[[137 127 143 142]
 [112 133 115 108]
 [117 136 150 130]] ⇒ 137

[[137 143 138 142 138 142 144]
 [136 147 140 143 133 146 142]
 [140 151 137 138 138 139 148]] ⇒ 137

[[135 118 133 136 123 135]
 [139 103 137 145 112 139]
 [128 125 118 141 121 128]] ⇒ 135

[[156 112 131 157 130 132]
 [131 116 118 133 117 118]
 [121 108 138 128 135 141]] ⇒ 156

[[112 108 118 113 134 137]
 [154 113 120 132 123 125]
 [107 112 121 119 139 136]] ⇒ 112

[[144 104 109 130 144 116 135]
 [135 119 126 123 135 127 126]
 [113 142 127 142 113 127 136]] ⇒ 144

[[139 141 141 121 112 104]
 [149 138 133 106 122 114]
 [126 138 119 117 130 129]] ⇒ 139

[[136 131 125 125 119]
 [144 131 109 104 121]
 [108 113 133 131 135]] ⇒ 136
---
[134 109 151 144 110 136 112] 134

[[134 119 105 126 125 120 112]
 [135 147 108 130 119 114 146]
 [137 106 129 138 120 112 121]] 121

[107 143 133 116 100 131 122] 122

[131 119 137  99 136] 131

[[ 98 126 123 139 130]
 [140 114 134 130 117]
 [127 125 111 128 125]] 126

[147 110 106 125 133 100 134] 125

[108 152 123 127 117] 123

[147 106 104 145 117 139 109] 117

[120 151 123 142 104] 123
---
[[134 135 107 139 118]
 [117 121 115 149 122]
 [124 122 118 114 110]]: 121

[ 98 154 139 120 127 118 143]: 127

[135 137 139 106 108]: 135

[151 157 145 142 133]: 145

[156 106 115 152 111]: 115

[153 137 126 131 119 108 132]: 131

[138 144 152 138 139]: 139

[[135 131 104 116 110]
 [122 129 142 139 138]
 [123 128 143 137 139]]: 131

[120 144 129 112 105]: 120

[120 130 154 153 101]: 130
---
[125 129 102 124] value 102

[[123 114 132 142 107 143 134]
 [138 128 140 152 151 116 140]
 [117 111 154 146 123 144 131]] value 132

[[155 136 149 142 141]
 [118 127 131 124 124]] value 149

[119 120 117 124 105 129] value 117

[151 116 153 152 114] value 153

[131 121 127 157] value 127

[141 127 154 114] value 154

[[119 128 128 130 129 126]
 [119 141 141 127 129 125]
 [114 106 119 145 134 126]] value 128
---
[[133 130 145 112]
 [106 106 114 115]]
106

[[132 113 136 116  99 113 135]
 [143 105 117 113 134 115 130]]
143

[[132 116 125 107]
 [104 132 125 118]]
104

[[130 129 113 131 127 144 141]
 [126 122 121 131 129 128 156]]
126

[[142 132 143 133]
 [128 142 158 144]]
128

[[ 98 135 145 146 150]
 [113 139 146 154 156]]
113
---
[[123 127 126 126 137 137 129 128 109 140 136 118 124]
 [139 136 135 136 121 123 133 133 146 120 125 145 125]
 [122 125 121 120 128 124 125 120 132 123 124 113 145]
 [128 132 127 128 137 133 133 127 134 132 132 124 145]
 [120 122 122 120 123 122 123 122 128 125 123 128 134]
 [116 125 116 113 127 121 129 116 122 119 121 116 137]
 [132 121 134 134 119 123 119 134 120 126 124 122 115]
 [114 128 116 114 133 131 133 117 122 130 130 138 132]
 [121 124 124 122 120 124 127 125 118 126 126 141 111]
 [131 154 128 128 149 145 156 128 132 134 143 136 136]] --> 154

[[129 128 120 123 121 136]
 [125 131 125 118 127 137]
 [104 132 126 118 128 137]
 [126 123 125 138 122 122]
 [114 125 119 129 118 132]
 [130 131 137 129 137 123]
 [131 132 126 118 128 137]] --> 132

[[119 123 113 128 137 128 122 118 152 142 126 134 122 125 115 129]
 [116 123 126 122 137 129 123 119 142 142 129 132 114 125 119 131]
 [120 126 149 136 129 128 121 125 133 142 126 117 125 141 121 129]
 [112 123 130 129 137 128 118 118 150 151 126 128 119 132 114 129]
 [116 123 118 122 137 128 122 118 146 142 126 137 118 125 119 129]
 [119 120 126 129 146 131 125 119 146 142 126 128 122 117 113 131]
 [119 125 146 130 130 128 121 123 135 142 126 123 122 140 122 129]
 [131 124 102 129 137 127 128 121 146 128 126 134 135 116 119 128]
 [119 120 126 129 146 131 124 119 146 142 126 128 122 118 112 132]
 [132 128 135 144 129 127 122 128 137 136 122 116 143 135 119 124]] --> 128

[[118 118 129 114 130 141 120 136 125 134]
 [130 128 157 124 135 125 121 128 119 132]
 [126 120 119 133 115 132 118 126 119 118]
 [143 127 128 132 131 130 135 130 108 130]
 [120 126 140 133 129 137 129 124 133 127]
 [121 119 148 119 133 141 120 125 132 125]
 [123 140 133 130 104 130 141 145 135 141]
 [107 116 123 132 130 148 138 121 130 137]
 [134 117 126 124 141 130 136 122 146 129]
 [146 140 140 112 121 130 126 135 133 134]
 [124 107 136 129 113 129 128 142 124 108]
 [144 120 138 117 133 139 136 120 144 121]] --> 120

[[139 136 137 137 153 135 134 149 119 137 133 116 114]
 [121 124 124 123 121 142 124 128 125 124 133 137 143]
 [123 126 125 125 123 140 125 131 124 128 129 138 137]
 [122 123 123 121 125 144 124 126 130 132 132 135 135]
 [137 135 135 136 147 133 133 146 120 137 129 122 115]
 [132 127 131 128 142 137 129 127 140 131 147 110 124]
 [125 129 127 129 122 133 127 135 121 126 124 140 135]
 [124 126 125 125 124 138 126 131 125 129 128 137 135]
 [128 123 125 125 129 136 126 125 144 148 122 135 114]
 [122 124 125 122 121 136 125 120 132 117 143 123 146]
 [135 129 131 131 141 131 130 133 138 144 128 123 110]] --> 129

[[123 139 122 124 125 121 122 126 139 134 125 138 135]
 [141 120 144 130 132 120 150 142 118 109 149 130 109]
 [139 122 141 131 133 122 145 136 122 113 144 129 114]
 [146 112 148 153 151 145 139 110 123 123 142 107 123]
 [128 135 130 113 117 107 141 152 127 115 139 147 115]
 [142 117 144 147 146 139 137 115 125 123 140 114 124]] --> 117

[[130 128 120 133 123 123 119]
 [129 126 122 132 121 123 120]
 [130 131 116 134 122 124 119]
 [125 120 120 138 110 121 127]
 [133 115 130 122 129 126 155]
 [129 129 125 133 123 126 123]
 [136 120 113 139 117 123 128]
 [135 142 124 117 140 136 129]
 [116 119 114 130 133 141 134]
 [139 125 134 120 122 111 133]
 [123 121 122 121 141 141 135]
 [137 125 143 119 137 113 135]] --> 125
---
[[132 122 116 133 121 134]
 [136 106 119 104 124 142]
 [132 112 136  99 130 146]]	134

[[121 140 137 124 116 121]
 [115 144 113 117 105 131]
 [125 138 131 112 123 115]]	121

[[130 132 133 105 131 135]
 [134 109 123 135 124 126]
 [143 135 136 134 113 125]]	135

[[134 125 139 118 130 117]
 [113 121 130 121 151 124]
 [135 131 119 123 129 128]]	117

[[131 107 144 136 106]
 [139 122 125 138 115]
 [138 117 114 133 144]]	106

[[124 153 143 122 132 133]
 [124 135 130 127 131 129]
 [112 131 120 132 141 118]]	133

[[134 119 148 137 143 122]
 [133 115 154 141 152 121]
 [127 129 108 107  99 121]]	122

[[119 125 124 129 127 138 123]
 [129 128 124 127 128 132 154]
 [129 120 123 129 124 112 123]]	123

[[123 122 130 132 131 131 125]
 [126 127 127 129 124 125 128]
 [127 122 120 137 105 122 136]]	125

[[149 134 134 131]
 [141 129 129 144]
 [106 129 129 125]]	131
